In the rows, zero is written as 128.
Each path is a new rotation, seen through one point. The rows after it are directions, each followed by how far the rotation turns it, in degrees a step (0 if it stays put).
Each turn is a multiple of 5 degrees from 10 to 175, or 0.
Each row of a path follows its step; steps can be skipped.
path 1
step 1: [132 128 122 125 129 124 131 124 131 127 128 136 135 131 132 140 127 125
 122 126 136 122 130 123 119 129 131 125 123 126 121 127 126 127 132 131
 129 133 129 132 131 138 125 132 124 127 125 131 139 133 127 136 123 105
 124 132]
step 3: [137 135 126 132 137 126 126 128 122 126 124 132 129 127 121 126 117 131
 127 126 137 133 124 122 133 127 136 133 125 128 120 131 125 114 141 124
 133 129 127 131 131 126 130 136 122 138 127 128 127 125 128 130 122 132
 142 123]
step 4: [130 130 125 116 133 120 133 132 124 127 124 133 129 126 131 129 130 122
 126 132 116 129 129 120 135 137 130 125 127 130 130 128 128 133 128 121
 131 141 136 123 126 133 130 135 131 131 125 132 133 128 129 130 128 132
 132 107]
step 9: [124 130 124 120 137 128 128 118 124 130 124 140 130 120 129 136 133 124
 130 123 125 121 130 127 122 135 126 134 128 133 132 126 120 135 121 120
 135 124 121 124 126 128 131 135 137 132 136 132 125 137 127 130 136 118
 130 132]
step 11: [133 130 112 123 127 123 136 130 120 128 129 125 130 121 121 131 130 137
 138 134 129 120 127 122 129 125 131 129 137 127 126 124 119 128 135 131
 128 135 128 126 133 133 129 116 123 131 136 122 125 128 122 127 128 126
 139 125]
step 12: [128 134 129 115 131 126 135 125 117 120 128 129 125 136 125 134 121 131
 134 128 123 120 132 129 130 130 125 121 119 119 135 126 129 123 127 132
 134 127 133 142 131 140 132 135 127 131 128 127 126 119 122 128 124 125
 127 123]
step 15: [140 125 125 126 122 125 134 129 132 127 126 136 120 121 128 126 124 127
 126 131 124 133 135 132 130 131 120 127 119 130 118 117 129 123 126 131
 129 122 135 115 140 125 126 122 132 133 121 130 132 122 120 126 128 129
 130 119]
step 17: [128 123 135 123 128 124 126 127 122 127 121 145 125 129 125 127 130 119
 129 116 125 122 129 137 131 125 123 129 133 128 130 125 122 117 121 132
 124 126 131 128 129 134 117 133 128 136 131 121 120 126 136 136 129 126
 126 134]
step 19: [135 125 126 125 134 124 137 124 129 131 120 130 122 132 119 134 125 136
 120 122 135 124 127 131 134 126 134 126 124 119 120 126 120 127 119 128
 127 134 125 130 126 130 137 120 122 124 134 118 140 130 123 129 131 121
 123 131]
[129 127 129 128 129 127 130 127 131 127 129 127 130 129 129 129 127 129
 130 131 128 125 126 125 129 131 130 126 127 127 129 128 128 128 130 127
 128 126 129 129 130 129 126 128 129 128 128 128 128 129 128 127 125 128
 131 129] | 35
[126 127 128 125 127 129 128 131 127 127 130 127 128 128 126 127 129 127
 127 130 126 129 129 129 128 127 130 128 128 125 129 129 128 128 128 129
 128 128 127 129 130 127 128 128 128 128 129 125 132 128 129 130 125 126
 127 131] | 60
[129 125 127 126 128 129 125 129 129 128 129 130 129 128 128 127 130 129
 129 127 129 128 129 126 127 125 130 129 126 130 126 129 128 129 128 131
 127 129 130 127 130 128 125 127 128 127 127 130 128 126 129 128 127 127
 129 126] | 155
path 2
step 0: [133 129 127 124 121 134 130 128 130 124 133 127 123 124 126 135 123 119
 119 135 135 134 120 133 120 124 122 128 130 126 121 134 136 130 114 127
 133 123 123 134 123 135 136 139 131 141 127 128 126 127 127 126 129 130
 133 125]
step 1: [131 135 130 127 133 126 121 123 120 123 123 129 134 122 137 131 126 123
 131 131 127 124 120 121 117 120 123 126 123 124 131 129 124 122 134 123
 126 125 127 125 131 123 139 131 135 127 135 132 126 121 119 122 139 123
 135 132]
step 3: [121 129 129 118 125 125 139 124 124 127 129 131 128 125 126 124 129 128
 130 123 127 126 117 123 131 119 124 139 127 126 135 132 115 140 132 132
 128 125 126 134 119 130 132 133 136 141 127 134 129 126 131 132 120 128
 126 128]
step 4: [122 125 126 125 129 127 129 126 126 131 127 134 123 135 135 135 118 136
 132 132 135 119 128 135 143 121 122 126 123 132 130 130 132 128 129 124
 131 123 127 125 127 127 136 143 125 130 132 128 118 132 124 124 129 121
 135 128]
step 5: [133 132 134 128 129 128 127 123 129 140 132 131 130 128 132 135 129 131
 134 128 122 132 128 123 122 125 130 138 134 137 132 131 139 129 132 119
 128 137 134 120 119 129 128 132 132 129 129 139 122 134 114 131 128 126
 122 127]
step 8: [137 129 135 125 130 136 134 118 120 133 133 142 133 121 135 138 129 123
 134 126 134 136 130 131 126 129 122 130 126 131 126 127 135 123 120 131
 134 121 131 125 128 127 126 134 131 129 133 128 133 126 135 121 132 118
 128 128]
step 10: [127 129 125 123 129 126 128 127 121 130 131 123 124 128 129 127 120 135
 129 131 136 123 132 129 141 129 135 138 129 121 124 128 131 137 130 123
 126 120 129 130 121 127 132 129 135 129 128 133 128 134 135 129 123 115
 145 124]
step 17: [125 133 127 131 122 130 127 127 126 130 133 126 120 128 128 129 121 136
 126 133 129 130 121 128 129 118 121 139 132 124 125 117 128 137 132 127
 122 124 129 119 123 122 128 125 127 133 128 127 126 124 109 129 133 115
 125 125]
step 20: [131 137 128 124 126 124 118 122 125 135 127 136 135 118 136 129 119 121
 127 133 131 128 123 120 133 120 115 129 128 126 126 135 129 125 132 129
 121 127 125 129 130 124 128 137 130 120 124 138 131 132 128 128 137 124
 124 121]
[129 129 129 130 127 126 130 129 129 127 129 126 126 127 129 129 127 130
 125 129 127 126 128 128 129 130 128 129 125 133 128 129 129 126 128 128
 126 130 128 130 127 128 129 128 129 128 127 129 126 130 129 128 128 126
 129 126] | 65
[127 128 127 130 126 126 128 129 128 127 128 128 128 127 130 129 124 128
 127 125 128 128 127 130 130 128 129 127 128 125 128 130 125 127 131 128
 127 128 128 125 132 127 128 129 127 125 128 127 126 129 126 129 130 127
 129 128] | 135
[126 126 129 128 129 127 129 127 126 127 130 129 127 131 127 128 128 132
 128 127 127 126 129 132 129 128 127 132 129 127 130 129 128 132 128 127
 129 129 128 127 127 126 130 126 128 126 127 128 128 127 127 127 127 128
 128 128] | 55
[130 130 128 129 128 126 126 128 129 128 128 128 128 127 126 129 127 127
 128 130 126 129 129 128 129 129 126 128 130 127 131 125 130 127 130 129
 130 129 130 127 127 127 128 129 130 127 128 129 126 128 128 124 131 129
 126 129] | 95
